The rows of Y fall into 3 groups, which share some directions, and each row is roughly a mix of its group's hidden directions.
Y (90 x 12):
[[ -5 -25  32  12  -8  -2  26  26  19  -3  11 -15]
 [ -1  -7 -19  35 -17 -12   7  14 -17 -14  22 -23]
 [ 15   6 -20  18  25   8  31   3 -19  -6  28  -3]
 [  5   3   5  21  14 -25   7 -28 -28  17   4 -25]
 [ 16   3 -15 -12 -11  -8 -47  -8   4   4 -26 -10]
 [ 28   1  17  12 -22  20 -17 -19 -17  25  -7 -12]
 [  1   9 -49 -18   5  -5 -17   9  12 -19   2 -14]
 [ -6 -18  20  -9  24  -4  16 -40 -23   3  -4   4]
 [ -8 -20  27   1 -31   7 -14  25  11  14 -24  -3]
 [ 26 -31   1   3 -10   1  -1  38  -6  -4  21  12]
 [ 43   0 -22   0  17  23   9  -2 -19   7  11  -9]
 [ -9  45 -22   2  -6   9  11 -27 -18   1   4   3]
 [-11  27  10   2  -7  35   0  18  18 -12 -13  26]
 [-11  42  -5  13 -12   0  24  11   4  28  -2   9]
 [ 11 -40   9  14 -10  -7  -2  31  18  -5   4 -19]
 [-11  -1  17  16  10 -40   9 -27 -20   9  11 -11]
 [-16 -11  20  11  -3 -47  -4 -20 -10   8  11  -8]
 [ -6   5   5 -15  35  27  25 -29  -3   2  -7  -2]
 [  9 -40   5  14  -6 -20 -13  33  12  -5   5  -8]
 [ -9  27 -20  19  -6  -7  18  -8 -25 -25  23  -6]
 [-21  -4  -4 -15  17 -45   8 -24 -12  -5   4   5]
 [ 11  10 -35   1 -13  -3 -17  32  21  -5   9 -19]
 [ -8  -7   8 -23  35  20   9 -34  -5 -15  -9   3]
 [ 15 -27  17 -26  18  -1 -33  -1  11   7 -11  15]
 [-12  30   7  -8   2   7  -5 -32 -19  33   1  15]
 [-28  -4  -2  -6   0   1  28   4  23 -15  33  19]
 [ -2  25   2 -28  19  24   6 -34  -9  -5 -10   9]
 [ 24  16 -25 -13  15  40   6  10   2 -12  -4  11]
 [ 21   2 -24  11   3  25   0  41  -6 -17   2   8]
 [  0   9 -18  24  20 -34   3 -13 -22  -8  22 -12]
 [ 29  -5  -9  -5  14  30  -3  -5  11  12   5 -39]
 [ -4 -10  11  21 -28 -37   0   5 -22  15   5  14]
 [ -3  23  10  -5 -13 -39 -11 -29 -12  20  -2  -3]
 [ -2 -17  34 -11  20   5   5 -39 -16  -1  -7   5]
 [-12  33  -4  -7  11   7   1 -35 -31   6   6  11]
 [  1  16  33  -7  -6  -9 -13 -41 -14  13 -11   6]
 [ -1 -26  41 -16  26   8   7  -7  -7 -14  12  -2]
 [-22  21  11  12  19   5  35 -28  -9   9  -2 -11]
 [ 27   1 -41   5  14   2   1 -10  -8  -1  29 -15]
 [-11  35 -23  13  -4   4  17 -19 -28 -14  13  -7]
 [-12 -25  17  17  -9 -14  20  30  -2  -7  28  12]
 [ 13 -24  -9   6 -10  -7   3  35  32 -21  -9 -11]
 [  8   9  -1 -17 -17  -8 -49 -14   3 -19 -10   0]
 [-14  13 -10  35 -19 -15  21   9 -18  -5  24 -13]
 [-15  23   5  19  18   2  24 -28 -15  13  -9 -23]
 [-32 -12  30  15  -9 -34   8  10  -1  -6   9  11]
 [-13  34  -7  12 -11  -2  -1 -25 -26  27  14   6]
 [-16  11  -1   8  22   7  48  13   8  17   7   3]
 [ 29 -32  21  11 -10  27 -20   7   0  -2   1 -14]
 [-12   0  23 -11 -21   2 -27  10  12   4 -40   5]
 [-14  19 -16   2  -8 -13 -39  -8   7  -4 -31 -14]
 [-27  24 -15   4  -7 -10 -31  -1  13 -14 -29  -5]
 [-21 -25  22   4 -10 -25  16  11   7  -5  31  14]
 [-33  24  -5   9  21  -9  27 -16   2 -17  14   8]
 [ 42 -21 -14 -11 -12   8 -28  18  -2   6   0  -2]
 [ -6  -8 -17  33 -10 -13  12  16 -21 -22  19 -21]
 [ 13 -39  21 -12   6  -4 -14  22  27   2 -11   2]
 [-10  27 -21  20  -7   1  15 -16 -32 -12  19 -11]
 [ -7  43   3  12 -13 -10  19   6   6  33   1   2]
 [ -2   8 -24   8  22 -17  19 -21  -7  -9  37  -3]
 [  4  11  43   1 -12   0 -13 -32 -12  15 -11   9]
 [ 21  10 -26  11 -18  22 -12  31  15   7   4 -18]
 [-11   0  28   7  -7 -14 -12  -7 -11  44  15  14]
 [-28   4  29  18  -8 -19   3 -17  -7  18 -21 -20]
 [ 19  13 -39   4 -19  21 -18  20   6   1  -2 -15]
 [-11  30 -24  20  17  21  15  19  -4 -23  -6   3]
 [  4 -23 -21  26  -5 -21  -9  23 -15 -24  13 -14]
 [ 20 -47  10  -6  12   4 -27   5  -2  -7   2 -13]
 [ 10 -28  17 -12   3   1   5  27  38 -11 -14  -1]
 [  5 -17  24 -34  30  13 -10 -10   5  -5 -16  12]
 [-10   6  18   5  -4  -4 -16 -19 -21  46  10  10]
 [ 26  10  -2   6   5  -8 -34   6 -25  -1 -34  -5]
 [ -8  26   9 -10   9   2 -10 -36 -27  17  14  17]
 [-13   9  -6  33 -15 -11  24   7 -20 -10  26 -16]
 [-32  10  -8  -7  -1 -39   6  -4  -9 -13  -2  28]
 [ 23 -26  13 -22 -16 -17 -28 -16   2  20  -1  -5]
 [-12  17  37   3  -7   5   6 -25 -15  10 -15  28]
 [  3   8 -41  -3  -2  -1  -8  33  22 -11   9 -15]
 [ -9  -7  -4   5   5  15  33  25   8 -16  32  19]
 [  9 -32  17  -8   2   2   7  29  35 -10 -13  -6]
 [  7 -13  14  13 -24 -44 -13  -5 -16  17   8  -5]
 [ -9  -2  30 -11  17  13   8 -40 -16  -1 -13  15]
 [ -5 -27  37 -15 -23 -18 -10  -7   9  19  -5   3]
 [ 13  -9 -11  13  -4  46   5  32   9  -6  -2   0]
 [ -9  28   0   0   5  17  28 -27 -22 -19  17  -9]
 [  1 -31  33  -7   4 -11 -18  14  14  28  -4  11]
 [  4  12 -29   1  -2   6  23  12  13 -42 -10 -11]
 [-12  -9  38   2  17 -15  26 -25 -13  15   2   8]
 [ -7  13  41  -1  -2   4   3 -33 -14  11 -14  19]
 [ -4  14   3 -15 -11 -40 -29 -28  -7  -1  -4  -1]]

One row of each group comes first, with its name. Which group is each row after those in?
[ 15  -3  21 -15 -14  16 -24   9  -1  11 -42   3] => C
[-11  22 -17  26 -14  -8  28   4 -15 -22  21 -13] => D
[-16  13  30  17 -16  15  13  13  -2   3 -11  37] => P

[ 22   7 -33  10 -19  28 -12  25   5   6   0 -16] => P
[-11  29 -17   0   7  -3 -13 -28 -36  11   3  14] => D
[  5 -33  39 -19  23   4   1   3   8 -14   5   2] => D
[-15  -3  14 -10   1 -24   4 -46   4  19   8 -13] => C
[-14  15 -26   9 -18   9   0  37   8 -16  -4  24] => P
[ 20 -24  14 -34 -19  -1 -25  -9  14  14  -4   8] => C
[  2  15 -30  -9 -11  17 -31  -6  18   2 -25 -18] => C
[-21  29  -4 -10  24  16  34 -14   1   6  -8  12] => P
[ 12 -39  13   0  -6  16  -8  14  20  19 -17 -21] => D
